Each path below is one point turned by a fixed rotation once a step. After each direction that follows a path, write how fast that rotation turns it, in degrees each step (0 if it stays still).
Each turn is a multiple of 5 degrees from 10 to 175, or 0.
Each row of a path follows its step; steps can be skipped.
Rotation 1:
step 0: [ 0.34  0.07  1.47 -0.47  1.37 -1.40  0.33 -0.83 -1.93  1.42 -1.56 -0.86
 -0.64  0.10 -3.60 -0.43  0.39  0.51 -2.12 -0.17  1.38 -0.43  0.81  1.87
 -0.95  1.38 -2.06 -0.54 -0.02  0.49 -3.45  1.58 -0.11 -1.71 -0.47 -0.57
  1.56  1.25  2.60  0.89 -2.36  1.26 -0.44  5.29 -1.38 -0.09 -0.30 -2.58
 -0.22  1.30  2.53  0.60  1.46  0.80 -2.37  1.76 -1.96 -1.24  1.66 -1.83
 -0.16]
step 1: [ 0.84 -1.89 -0.70  2.61  0.83 -1.80 -3.19 -0.16  1.64 -1.22  1.47 -1.90
 -0.46  1.45  2.34  0.94 -2.28 -3.25  0.18  2.76  0.26 -0.80 -0.70  2.12
  1.34 -2.17 -1.98  0.88  0.15  2.79 -1.63 -1.26 -0.19 -1.38 -0.03 -1.69
 -0.73 -1.71  1.92  0.86  1.47 -0.70 -1.13  1.27  0.67 -2.73 -0.59  0.05
 -1.59 -0.85  0.92 -0.27  0.97  1.47 -2.27 -1.19 -1.46 -2.45  2.08 -0.88
  1.80]
step 2: [-1.69 -2.38 -0.60  1.70  2.70 -1.06  0.32  1.45  0.48 -1.19  1.67 -3.12
  2.34 -1.04 -0.02 -1.91  1.96  1.06 -0.87  2.29 -0.25  2.52  1.03  0.81
  0.69  0.39  0.86  0.62  1.21  1.70 -2.28  0.80 -0.04  2.01  1.23  1.01
 -2.91 -0.28 -0.06 -0.36  0.65  1.53 -0.64  2.09 -2.42 -0.18  2.82 -3.55
 -0.14  1.16  1.20 -2.83  0.33 -2.20 -0.61  1.83 -0.08 -0.23 -1.24  0.19
  2.18]
step 3: [ 1.60 -1.81 -0.16  0.58  2.40  1.29 -0.04 -0.52 -3.26  0.74 -1.99  3.56
  0.94 -0.66  0.10  0.49 -0.44  0.76  0.78  2.32 -1.96  1.11 -0.80  2.15
  1.53  0.82  0.42 -0.77 -2.32  2.69 -3.03  0.63  0.21 -2.91  0.63 -1.17
 -1.50 -0.65 -2.81  0.55  0.36 -0.65 -3.21  0.09  1.03 -0.96  1.44  0.70
 -0.80  1.22  0.98  0.30  1.15 -0.96 -3.42  1.36  0.59 -2.69 -1.26 -0.77
 -1.44]
step 4: [ 0.10  0.42  0.62 -0.74 -0.10 -1.59 -2.64  1.81 -2.96  1.26  0.88 -0.62
 -1.74  2.20 -2.09 -0.94 -2.68 -0.89 -2.20  2.77 -0.73  0.79 -0.08  0.59
 -1.12  0.42 -0.21 -1.71  1.43  2.06 -1.91 -0.27 -1.47 -1.69  0.93  3.60
  0.15 -1.95  0.70  1.91  2.24  1.51 -0.12  2.46  1.83  0.97  2.29 -0.07
 -0.34  2.00  2.56  0.07  1.80 -0.07  0.86  2.01 -1.24  2.24  1.68  1.23
 -0.09]
step 5: [ 3.04 -1.21  0.34  1.52  3.73 -1.39 -0.31  1.53  1.21 -0.85  1.35 -0.92
  0.20  0.11  0.61 -2.78 -1.54 -2.90 -3.18 -1.56 -0.75 -0.46 -1.70  0.71
 -0.21  1.05 -2.15  0.44 -0.21  0.01 -0.95  1.14  1.18 -0.35 -2.83  1.09
  0.22 -1.59 -3.14 -0.95 -0.06 -0.29 -2.28  2.80  0.33  0.06  0.45 -1.04
 -1.81 -0.28 -0.18 -0.77  2.00 -1.66 -1.17 -1.33  0.94 -1.40  2.63 -3.35
  0.07]
step 6: [-1.79 -0.15  1.36  3.22  0.50  0.70  0.03  3.43  0.89 -3.07 -0.98 -2.79
 -0.72  1.72  1.95  0.93  0.49  0.97  0.76  1.80 -1.43  2.33 -1.51  2.19
 -1.07  1.49 -0.13  1.62  1.26 -0.47 -2.77  0.32 -0.21  0.02 -1.88 -0.13
 -2.05 -0.65 -0.83 -0.06  1.69 -2.12 -0.21  0.70 -0.45 -2.07  1.60  1.70
  0.50  4.07  1.77  0.93  2.62 -1.08  0.74  0.63 -2.15 -0.91 -1.16  0.06
 -0.30]
step 7: [ 0.89 -2.32  0.60 -2.62 -1.96  2.32  2.44  2.19 -0.44  2.25 -0.23 -0.68
 -0.91  2.07  1.50 -2.17  1.24  0.33 -0.80  0.10 -1.86  1.66 -0.66 -0.28
 -2.19 -0.62 -0.01 -0.74 -0.68  3.13 -1.63  0.81  0.59 -2.36  1.36  0.06
  0.20 -0.45 -0.07 -0.77  1.89  1.48 -0.92 -0.02 -1.60 -1.85  1.24 -1.48
 -2.60  1.08 -1.39 -2.21  2.46 -1.64 -2.34  2.82 -0.02 -0.60 -0.29 -3.01
 -1.83]
step 9: [-2.26 -1.87  0.72  2.43  3.04 -0.70 -1.29  0.24  1.64  0.83  0.44 -1.88
  2.74  1.77  0.52  0.11 -3.13 -0.35 -2.47  0.61 -0.76 -1.98 -2.91 -1.02
 -2.16  0.53 -1.09  1.14  0.72  3.49  0.70  1.56 -0.92  0.09  0.49 -0.80
  3.69 -2.90  0.65 -0.30 -0.38 -0.04  0.93 -0.29 -0.58 -2.38  0.64  0.26
 -2.29  1.15  2.23 -2.14  0.95 -0.92 -0.79  0.22 -1.33  0.23  1.51 -1.00
 -0.44]
step 11: [ 0.35 -2.13  1.95  0.98  0.55  3.00 -1.29  0.26 -0.86 -0.18 -1.24 -0.69
 -1.08  1.20 -2.30 -1.90 -0.11  2.80  0.44  2.48 -1.48  1.42 -0.69 -0.76
 -1.12  0.60 -2.41  1.52  0.80  3.80 -1.62  0.10 -0.12 -0.04  2.77 -1.54
 -1.32 -0.98  0.26 -0.25  1.07  0.16 -2.61 -1.39  3.86 -0.64  0.44  0.22
 -4.39  0.73 -1.07  0.87  0.20 -1.41  0.74 -0.41  0.14 -1.44 -2.65 -0.07
 -0.20]
Directions:
[ 0.55  0.12 -0.23  0.33 -0.17 -1.06 -0.15  0.20  0.03 -0.40  0.04 -0.31
 -0.07 -0.14 -0.37 -0.76 -0.98 -0.37  0.09 -0.88 -0.17 -0.54  0.19  0.02
  0.27 -0.01 -0.44 -0.05  0.37  0.36  0.12  0.42 -0.61 -0.06 -0.22 -0.40
  0.56 -0.27  0.61  0.46 -0.34  0.13 -0.10 -0.29 -0.61  0.28 -0.34  0.70
  0.66 -0.04  0.83  0.40  0.36 -0.26 -0.13  0.00  0.32  0.35 -0.05 -0.40
  0.12] | 85
[-0.30  0.23 -0.32 -0.64  0.52  0.41 -0.02 -0.23  0.76  0.36 -0.52  0.23
  0.33 -0.55 -0.38 -0.98  0.18  0.14 -0.38  0.10 -0.61  0.73 -0.62  0.16
 -0.65 -0.33 -0.47  0.42  0.75  0.46  0.22  0.38  0.23 -0.08  0.27 -0.17
 -0.04  0.31  0.32  0.00 -0.11  0.27  0.61  0.40 -0.34  0.58  0.15 -0.02
 -0.13  0.70  0.23  0.60  0.12  0.66  0.23 -0.28  0.17 -0.04  0.02  0.46
  0.34] | 170
[-0.08  0.83 -0.06 -0.04 -0.39 -0.17 -0.41  0.19 -0.16  0.46  1.23  0.44
  0.77 -0.14  0.55 -0.46 -0.39 -0.19  0.80  0.03 -0.33  0.18 -0.36 -0.61
 -0.17 -0.09 -0.36 -0.10  0.23 -0.27  0.02  0.06 -0.15 -0.29  0.15  0.40
  0.54  0.49  0.52  0.37  0.79 -0.28  0.55  0.35 -0.04 -0.49  0.42 -0.53
  0.18 -0.35 -0.39 -0.10  0.32 -0.67  0.00  0.14 -0.31 -0.49 -0.39  0.12
  0.08] | 135
[-0.33 -0.06 -0.27 -0.27  0.08 -0.23 -0.13 -0.40 -0.34 -0.12  0.32 -0.08
 -0.99 -0.18  0.24  0.26 -0.42  0.27  0.08 -0.34 -0.24 -0.22 -0.52 -0.40
  0.01  0.43 -0.96 -0.17 -0.52  0.31 -0.03  0.39  0.15  0.68  0.39  0.43
  0.46 -0.07  0.00 -0.16 -0.14 -0.12  0.19  0.38  0.79  0.43 -0.08 -0.20
  0.56  0.05 -0.34 -0.14  0.12  0.66 -0.68  0.16 -0.52  0.09  1.42  0.23
  0.31] | 90
[ 0.34  0.41 -0.14 -0.04  0.33 -0.48  0.80  0.44 -0.32  0.37  0.15 -0.57
 -0.20  0.13  0.48 -0.39  0.87  0.61 -0.16 -0.43  0.12 -0.44  0.18  0.24
  0.53 -0.13  0.37  0.57 -0.11  0.57  0.50 -0.08  0.47 -0.39  0.17  0.85
  0.82 -0.37  0.36  0.36  0.19  0.56  0.30  0.06 -0.08 -0.13  0.04 -0.12
 -0.55  0.67  0.02 -0.65 -0.49 -0.41 -0.05 -0.16  0.03  0.52  0.12  0.51
  0.35] | 145
Rotation 2:
step 0: [ 0.26  1.87  0.47  0.54 -1.73  0.76  2.22  0.01 -0.67 -0.25 -0.63  0.39
  0.30  2.17  1.55 -0.39 -0.39  0.16 -1.05  0.25  2.85  1.61  1.32  0.83
  0.72  0.90  1.62 -1.11  1.62 -0.45 -0.43  0.19 -2.07  0.42 -2.38  1.05
 -2.20  0.31  1.37  1.36 -0.68 -1.66  0.98 -1.07  1.76  0.87 -1.40 -3.83
 -1.14 -1.15 -1.35  0.19  1.99 -3.44 -0.66 -1.65  2.44  0.63  3.28  1.27
  2.54]
step 1: [ 0.08 -0.32 -1.71 -0.97  0.98  0.52  3.12 -0.16  0.32  1.82  0.69  1.26
  4.02  0.37  0.39 -1.84  1.08 -1.09  1.04 -0.26  1.99  1.34 -1.35  1.16
 -1.77  2.17 -0.27  0.33 -0.54  0.49 -1.22  0.41  1.28  1.24 -0.48  3.11
 -1.04 -2.04 -0.52  0.27  1.55 -1.24 -2.07 -1.43  1.13 -1.61 -2.74 -4.58
  0.26  0.57  1.50 -1.13  1.26 -0.69  0.49  0.31 -0.10  1.60  1.63 -0.18
 -1.40]
step 2: [ 2.07  2.73  1.69  0.37 -0.85 -1.73  3.80  0.74 -1.51  1.29  1.98  1.73
  3.09 -0.86 -0.53  0.42  1.13 -1.38 -1.72 -1.31  1.43 -0.48 -2.67  3.19
 -2.39 -0.15 -1.11 -0.85  0.99  1.27  1.36 -0.68 -0.06  0.38 -0.31  0.75
  2.19 -1.76  1.02 -3.33 -0.48  1.09  0.94 -0.21  0.53 -0.40 -0.14 -1.08
  0.58  0.76 -0.22  1.02  1.79  0.80 -0.29 -1.36  0.91  0.23 -0.30  3.07
  0.03]
step 4: [-0.26 -0.01  0.20 -1.28 -1.33 -1.26  1.52  0.23 -0.96  0.44 -2.37 -2.88
 -0.61  0.99  1.56  0.79  2.22 -1.01 -2.16 -1.05 -2.02 -1.27  0.91  0.44
 -2.56 -2.33  0.60 -0.41 -1.22  0.26  1.60 -0.73  0.06  0.74 -0.30  0.03
  0.62  0.85  1.95  1.00  0.31  0.71  1.50 -0.65  2.86 -3.71  0.81 -2.19
 -0.86  1.52  1.59  0.82 -0.38  0.50  1.61  0.28  3.07 -2.99  0.86  0.30
 -2.91]
step 7: [ 0.55 -2.82  0.81  1.61 -1.18  1.00  0.04 -1.10  0.28 -0.53 -1.14  0.94
  3.44  2.53 -0.45 -1.66  3.35  0.11 -1.31 -1.36  1.62  0.14 -1.72  1.70
 -0.09  2.35  1.65 -0.43  0.02  1.13 -0.13  2.25  0.15  0.16 -1.38  1.15
  0.25 -1.74 -0.69 -1.16  0.63 -1.84  1.73 -2.49 -0.94 -0.26 -1.63 -2.61
  0.63 -0.75  0.75  3.14 -0.10 -1.00 -0.79 -2.23  2.82  1.36 -0.11  1.06
  0.52]
step 8: [ 1.01  0.81  1.04 -1.63 -1.41  2.84  1.57 -0.12 -0.02  2.51  2.13  3.11
  3.05  1.48 -1.39 -1.03  2.31 -0.43 -0.05 -0.50  1.96 -0.08  0.82  1.05
  0.21  0.77 -1.19 -0.20  0.04  1.91  2.16 -2.70  2.04  0.07  1.03  1.25
  1.57  1.88  0.03 -0.88 -0.17  0.05  1.93 -1.39  0.90 -0.66 -2.60 -1.55
  1.98 -0.20  0.52  2.18 -0.49  3.27  0.21  0.01 -0.74  1.03  1.15 -0.73
 -1.47]
step 9: [-0.04  1.38  2.39 -2.63 -1.48  0.86  2.05  0.02  0.66 -1.61  0.52  2.24
  0.25 -0.14  0.19  2.71  0.23  0.31 -2.53 -0.51  0.37 -0.40 -1.85  1.79
 -2.43  0.64  0.35 -1.44 -1.19  1.46  1.88 -1.72 -0.71 -0.79 -1.12 -0.27
  1.73  1.00 -0.34  0.24 -0.68 -1.69  2.15  0.31  0.23 -2.94  0.60 -1.82
  0.20  3.51 -0.45  2.18 -0.90 -0.19  1.62  1.01  0.36  1.40 -4.06 -0.61
 -0.28]
step 10: [-1.07 -0.97 -0.27 -1.99  0.66 -1.28  0.12  0.58  0.33 -0.58 -1.04  0.54
 -1.05 -0.96  2.18  0.30  2.46  1.71 -0.84 -0.42  0.91  1.73  0.39 -0.08
  1.03 -1.18 -1.32 -1.14 -0.30  0.66  0.15 -0.55 -0.11  0.66 -0.65  1.33
  2.31  1.56  3.87  2.58 -1.98  1.65  1.96 -3.46  0.53 -2.38 -0.84 -2.29
  0.20  2.39 -0.59  1.95 -1.25  0.29 -1.55  2.85  0.18 -2.75 -1.45  0.88
  0.13]
step 11: [-0.61 -0.26  2.22  0.58  0.72  0.20 -0.01  2.33  0.70  0.96 -1.24 -2.39
  0.50 -0.49  0.21  0.72  0.72  0.07 -3.59  0.37  0.52  2.71  1.90  0.20
  0.00 -0.08  2.24 -1.66 -1.51  0.54  1.05 -1.35  0.00  2.05 -1.43 -1.29
 -1.65  0.59  3.31  1.84 -1.97  1.36  1.72  0.71 -0.26 -3.05 -2.54 -2.67
 -0.41 -1.90 -0.27 -2.86 -0.68 -0.32  0.21  0.39  1.95  0.99 -0.86  0.15
 -1.54]
step 12: [ 0.31  0.78 -0.32  1.34  1.51  0.24  1.01  2.47  1.98  0.50 -2.28  0.81
 -0.32 -1.00 -2.58 -0.70  0.95 -2.02 -1.60 -1.22  1.42  2.83  2.23  1.18
 -0.53  2.63 -2.17 -2.01 -1.24  0.11 -1.49  1.22 -0.50  1.72 -2.02  0.38
 -1.36 -1.88 -0.30  1.70  0.06 -0.85  1.12  0.89 -0.18 -1.58 -2.17 -1.24
  0.93 -0.34 -1.88  3.15 -1.09 -2.30  0.07  0.80  1.66 -0.48  2.71  0.42
  1.19]
Directions:
[ 0.21  0.21  0.28  0.41 -0.40 -0.28 -0.51  0.27  0.17 -0.44 -0.33  0.36
 -0.24  0.73 -0.29  0.06 -0.14  0.54 -0.06 -0.02  0.29  0.54 -0.25 -0.20
  0.01  0.03 -0.87 -0.39  0.05 -0.70 -0.16  0.69  0.11 -0.39  0.35  1.28
  0.09 -0.03  0.39 -0.20  0.44 -0.53  0.15 -0.25 -0.85  0.02 -0.40  0.00
  0.24  0.29 -0.33  0.29 -0.22 -0.34 -0.44  0.31 -0.47 -0.53  0.49 -0.49
  0.58] | 155
[-0.43  0.31  0.70 -0.31  0.61 -0.35 -0.23 -0.19  0.02  0.00 -0.10 -0.54
  0.01  0.29 -0.24  0.27  0.31  1.28 -0.21 -0.18  0.24  0.07 -0.02 -0.42
  0.13 -0.84  0.15  0.16  0.27  0.14 -0.78  0.30 -0.20  0.30 -0.08  0.41
  0.18 -0.04 -0.29  0.03  0.19  0.26  0.03 -1.09  0.19  0.46  0.39  0.05
 -0.52 -0.63 -0.50  0.32  0.10  0.33 -0.07 -0.25  0.25  0.45 -0.80  0.73
  0.29] | 100
[ 0.66 -0.02  0.49  0.79 -0.19  0.19 -0.13 -0.52  0.33 -0.48 -0.75 -0.34
  0.01 -0.02 -0.78 -0.27  0.46 -0.13 -0.35 -0.42 -0.16  0.05  0.81  0.06
  0.14 -0.46 -0.15 -0.04  0.60 -0.19  0.91 -0.54 -0.16  0.45  0.03  0.23
 -0.34  0.05 -0.85  0.24 -0.29 -0.56 -0.09  0.04  0.60  0.12 -0.93  0.82
 -0.03 -0.18  0.20  0.29  0.24  0.36 -0.10 -0.13  0.37 -0.17 -0.03 -0.21
 -0.13] | 85
[-0.60 -0.71 -0.12  0.39 -0.20 -0.42  0.49 -0.58  0.23 -0.28  0.76 -0.44
 -0.19 -0.49 -0.54  0.50 -0.07 -0.42 -0.01 -0.12  0.22 -0.75  0.65  0.05
  0.07  0.06 -0.14 -0.65  0.17  0.37 -0.45 -0.16 -0.59 -0.37  0.42 -0.28
  0.18 -0.69  0.20 -0.41  0.29 -0.16  0.17 -0.53 -0.64 -0.01 -0.36  0.07
 -0.65  0.83 -0.16  0.40 -0.24  0.05 -0.44  0.12  0.62 -0.10  0.49  0.41
 -0.13] | 140
[ 0.44 -0.08  0.40  0.38 -0.01 -0.22  0.66  0.16 -0.56 -0.28 -0.64 -0.02
  0.31 -0.24  0.20 -0.43  0.07 -0.43  1.11  0.77  0.13  0.01 -0.45 -0.18
  0.36 -0.35  0.13 -0.76  0.35  0.05  0.27  0.19 -0.30 -0.24  0.54 -0.26
  0.60  0.43  0.28  0.01 -0.50  0.33  0.19 -0.30 -0.37  0.31 -0.21 -0.18
  0.65 -0.61 -0.41 -0.31 -0.56  0.83 -0.40 -0.53  0.16 -0.37 -0.02  0.52
 -0.07] | 130
[-0.41 -0.59 -0.23  0.54 -0.02 -0.28 -0.35  0.68  0.71 -0.30 -0.56  0.25
  0.49  0.42 -0.45 -0.48 -0.44 -0.36 -0.23  0.14  0.27  0.05  0.55 -0.77
 -0.55 -0.46  0.23  0.06  0.51  0.39  0.10  0.03 -0.88 -0.10  0.27 -0.48
 -0.09  0.28  0.13  0.43  0.32  0.83  0.28 -0.04  0.29 -0.01  0.25 -0.46
 -0.03 -0.34 -0.32 -0.33  0.37 -1.03  0.18  0.63 -0.27 -0.29 -0.02  0.04
 -0.05] | 60
[-0.67  0.49  0.16  0.73  0.05  0.61 -0.84  0.00 -0.28  0.22  0.10 -0.08
  0.26 -0.25  0.50 -0.45 -0.38 -0.55  0.55 -0.22  0.02 -1.08  0.39  0.03
  0.22 -0.25 -0.23 -0.07 -0.22 -0.12 -0.34  0.60 -0.01  0.69 -0.25  0.42
 -0.51  0.35  0.11  0.76  0.16 -0.17  0.31  0.47 -0.65 -1.00 -0.07  0.05
 -0.21 -0.33 -0.29  0.30  0.30  0.15  0.19 -0.31  0.38 -0.11 -0.09  0.41
  0.38] | 55
